Named moves, each a turn or a mirror, and the order they were made in; the first pair answered:
Q (before => after):
[ 13.2  12.5   2.5  -4.8   0.4  -2.6 -12.1   2.9   5.9  10.9  17.4   9.0
  -5.5   5.8  11.5 -20.2  13.5  -2.3  -7.9   8.1   4.4 -15.1  16.3   4.0
  -1.3 -13.3  11.5  -1.4   1.6] => [  2.7  15.8   4.1  -4.0   2.2 -12.7  -5.4   4.1   5.1   9.6  16.0  14.8
  -4.1   2.1   8.7 -20.6   4.5  -1.5 -16.2  20.8  -7.8 -14.5   4.3  -1.0
   5.9 -11.3  -4.3  -8.4 -10.3]
[-15.4   0.9  -8.7  -4.9   2.4  -8.8  23.9  -1.4  -2.4   7.6 -14.6   5.9
   6.0  -9.0  15.6   0.9 -21.9  -6.4  -7.9   1.0  -2.5   0.0 -15.3   5.2
   1.7  13.9  -6.9  -7.1  -1.1] => [  5.5  -0.1 -10.9  -5.2  -4.6   4.1  15.0   3.3  -0.9  14.1  -8.3  -0.1
  -3.8   1.3  11.8   1.0  -6.4 -11.6   5.0 -13.6  23.5  -1.2   1.4  12.0
  -5.6  12.9  15.2   4.8  15.3]
[ -1.0 -10.6  -1.4  10.5  -3.0 -23.7   3.6   0.6   4.6  -9.0   3.9  -3.8
  -4.3 -20.1  -1.4  -0.2  -7.3  -1.1   1.3  16.9 -10.6  11.1  -2.5  -2.5
   5.1  -1.7 -18.4  -0.7   0.7] => [ 15.1 -18.5  -7.3   9.9 -10.3 -11.0  -2.8   7.1   6.2  -5.2   7.8  -8.9
 -11.2  -9.0  -4.5  -0.7   7.7  -2.7  15.7   4.7  13.0  10.2  12.0   6.9
  -0.2  -3.8   3.2  10.5  12.5]
N (before => after):
[-11.7  31.1 -16.8   4.1  -6.6  10.0  18.3  -3.2   8.9  -0.7 -12.9  -5.9
 -22.8  10.1   4.6  16.4 -18.4 -12.4  -5.9   3.0   6.7   0.6 -33.6   9.7
   6.3  25.4   3.3  -6.9  -7.0] => [-13.8  24.9 -19.6   4.4  -5.0  11.3  20.2  -4.5   7.1  -4.0 -13.2  -5.1
 -21.0  11.7   1.5  16.9 -17.8 -10.5 -12.3   5.5   4.9   0.1 -35.3   8.6
  11.7  25.8   1.8  -7.6 -10.4]
[ 19.7   9.1  -4.0  -8.2  -6.0  -3.2  33.0 -16.0  31.8  14.2   1.6  16.3
 -10.9  15.7  12.7 -13.9 -16.8  -4.9 -13.5  31.1   0.8   5.5 -26.3  15.1
   1.6  23.0 -15.1   7.8   4.9] => [  6.0  -2.1   2.2  -9.9   2.9   3.0  14.8 -18.9  15.1  -1.4  10.4  10.9
 -13.6  29.2  -6.7 -14.0 -20.7  -5.7 -23.7  40.5   5.0  14.2 -33.5  10.7
  13.9  18.1 -11.3   3.0  -3.9]
[ -4.0 -11.9 -19.3  13.1  22.1  33.1  -7.2 -35.7 -16.3   8.8   7.4   3.0
   2.5  17.5 -12.6  -0.7 -22.8  12.8  11.8 -31.3   3.6  23.2  -0.7 -24.4
  28.7   9.9  17.7  25.8 -11.3] => [ 15.4   3.7 -32.1  11.8  14.1  27.1  13.7 -29.5  -3.8  26.5   1.6   6.3
   5.5   0.7  10.9  -1.5 -13.8  14.3  27.9 -40.4   2.1   8.5   9.7 -14.4
  17.4  17.1  15.3  32.8  -1.0]
[ -6.7  -5.1  -2.0 -15.2  -4.3 -22.2 -13.9 -17.7   2.6 -19.0  22.0  -5.3
   1.4  -2.2  -2.3   8.6  -8.7  33.7 -29.3  38.3 -23.1  11.6 -28.9 -27.8
  12.9  -4.5  -8.8  -9.1  -8.3] => [ 14.4  16.4 -15.1 -13.7 -15.8 -26.1  15.1 -11.4  20.8   9.2  15.1   1.4
   5.7 -28.2  27.9   4.3  -2.8  39.8  -9.0  26.1 -29.0  -3.2 -18.7 -17.4
  -3.3   6.8 -12.2   0.1   9.0]
C (before => after):
[ 14.1  -0.9  -9.9  -1.0 -19.5  38.3  12.9 -28.7  12.9  40.9 -17.8  -3.1
  11.0  29.2  -1.3  19.4 -14.1  -1.9 -20.3 -17.4  16.4   2.9   3.6  -7.8
 -10.9  22.7  20.1  19.4   9.4] => [ -0.1   3.9  -9.7  -8.1 -11.7  37.2  27.6 -29.4  15.3  46.2 -19.1  -7.5
   2.8  26.0   6.6  14.8 -14.3   2.3 -37.1  -3.5  14.5  -7.0   0.6   1.9
 -18.6  11.3  14.3   3.2  15.0]
[ -4.5   5.1   8.7  -3.7  -3.2  14.0 -23.1   4.6  -3.7  -8.5  13.9   2.5
  -0.6  11.7 -15.3  -5.3   0.4  -2.5   6.9  15.3  -6.2  -1.9   2.2   5.1
  -3.8 -18.6  -8.8  10.2  -4.0] => [-14.4   6.8   4.7  -6.2  -3.5  10.7 -20.2   2.5  -3.4 -12.3   9.6   2.3
   0.7  12.0 -13.2  -4.6  -2.3  -1.8  -1.2  15.2  -6.4  -3.1  -4.9   4.8
  -0.6 -16.2 -12.5   4.0  -7.7]
[ 15.2  -2.7  -1.4   5.1 -10.8 -17.7   4.4  11.3   4.9  -3.9   8.9   1.7
  -2.4 -10.8  -8.5  -2.5  14.5  -6.3  10.9  -2.3   6.5  11.2  14.9  -5.5
  -2.8   2.5   6.4   1.2  14.0] => [ -5.5  -7.8 -10.9   8.2  -3.4 -20.3   2.5  -0.2   3.6  -8.7   0.4   4.9
   0.6  -8.7  -9.4   9.6 -10.7 -17.1  -7.7   0.6  -4.1  16.8  -4.0  -5.4
   5.4  10.6  -3.7  -4.7  -0.6]

Between the rows of a pair lie 2 to 4 moves.
[-28.3  -4.5   6.9 -23.8  10.4  -4.5  34.2  17.0  24.9   5.4   4.4   3.6
  -6.9  13.2  41.8  12.2   2.1  11.1 -22.4  20.3  16.5 -27.0 -14.3  18.7
  -4.0 -22.1 -17.7  13.8  -2.0] => [-35.8 -18.4  11.3 -16.3  15.2   4.2  14.4  10.0  14.2 -11.0   9.3  -1.9
 -10.2  35.4  21.5  12.1   1.3   6.5 -28.8  24.2  27.1 -19.0 -12.5  18.4
   2.4 -28.6  -8.5  16.1  -6.7]  Q then N then Q
[ -1.7 -31.5  -9.3  -1.2   2.9   0.8  -8.4   4.1 -18.3 -19.1  -7.8 -16.9
 -21.0  15.7 -22.3  19.9 -11.4 -14.4 -18.2 -10.6  44.3  23.9   4.5   9.3
  -1.7  13.5  23.4  -8.6  10.8] => [-23.3 -28.4  -2.1   0.1  12.5 -13.9  -7.6   3.2 -19.4 -24.4 -12.3 -15.0
 -16.0   8.6 -24.0  21.7 -20.0 -13.3 -32.8   7.9  22.4  23.6 -11.0   1.5
   7.0   9.6   7.3 -19.4  -2.8]  Q then N then Q then N
[ 20.6  24.8  -6.6  -3.1 -24.9   5.6  -0.1 -10.3   6.7  14.3   6.5  17.0
  17.8   0.0  29.4  18.5  -1.0  -5.6  34.9 -32.0 -15.6 -10.7 -10.1  -4.2
  -1.5  13.8  -3.3  25.7  -7.5] => [ 24.2  18.8  -8.1  -4.0 -26.6  14.7  -6.2 -11.0   5.7  13.6   7.2  20.2
  18.0   3.2  27.5  18.5  -2.9  -6.8  36.0 -34.8  -7.8 -11.2  -7.6  -4.9
   0.6  12.6   4.6  32.0  -4.0]  N then Q then N
[ 13.2 -29.4 -20.8   5.3 -15.0  -8.3   5.3  13.2  -3.0  -5.2  -7.9  -4.4
 -22.2  -5.3   2.7   2.6  -1.9 -10.8  12.4 -12.5  15.4  27.1   8.1  15.9
   5.9  27.6   8.9  13.2  15.1] => [ -1.3 -15.0 -19.8   5.2 -12.1 -24.0  25.6  10.2   1.3   4.9 -16.0   1.5
 -14.0 -19.0  13.4  -1.1 -12.0  -7.3   2.4  -3.3 -12.7  21.7 -10.0   8.9
   7.6  34.9 -10.9   4.2   4.2]  N then Q then N
[  0.5  -7.8 -14.5  -7.8  -2.6   9.9   0.4 -31.8  -5.5   3.7   1.0  -8.1
 -14.8   5.3  -2.4   4.4   2.1 -10.4   9.6 -34.1  35.2  -5.1   3.5  21.6
 -15.0   2.6  10.2   4.8   8.6] => [  5.4  -1.9 -18.8  -9.9  -5.3   5.7   9.3 -29.8  -1.1  15.0  -0.7  -4.4
  -9.7  -4.1   3.8   1.8   2.7  -8.2  11.5 -34.7  26.9  -8.6   3.3  21.0
 -21.3   8.0   7.0   7.3   9.0]  Q then N then Q
[  6.0  -9.4 -14.2  10.0  24.2 -25.5 -21.5  34.6 -37.8   1.9  12.3   4.3
   5.5   7.2   0.7  16.6   7.1 -16.0 -33.5  -3.4  13.0  -9.4   6.3  19.7
  12.5 -22.5  33.3  -9.9 -17.9] => [ -3.2   0.0 -12.6  10.2  25.7 -36.4  -7.1  30.7 -33.1   4.4   4.0  12.8
  12.6  -6.8   8.2  15.1   0.6 -17.6 -42.4   7.6  -9.6 -12.9  -5.1  15.8
  14.9 -19.8  16.8 -15.4 -26.1]  N then Q then N
[ 27.2  -8.1   6.2  -3.8   1.1  -2.0 -18.2 -10.3   2.6 -11.4  24.5   6.1
   4.8  16.5 -21.2  -0.8  12.1  -5.1  30.3  -5.7   0.7  22.4  -0.2 -15.2
  17.9  13.6  10.7  27.7  -6.3] => [ 27.5   1.4 -15.5 -11.9  -2.9   3.3  12.2   0.5  14.7   8.5  10.0   1.2
 -10.1   2.5   7.2  -0.6  16.8  -2.8  26.0 -14.1  22.3   0.7   8.8  15.4
 -15.4   7.5  17.7  21.3  23.3]  Q then N then C then Q
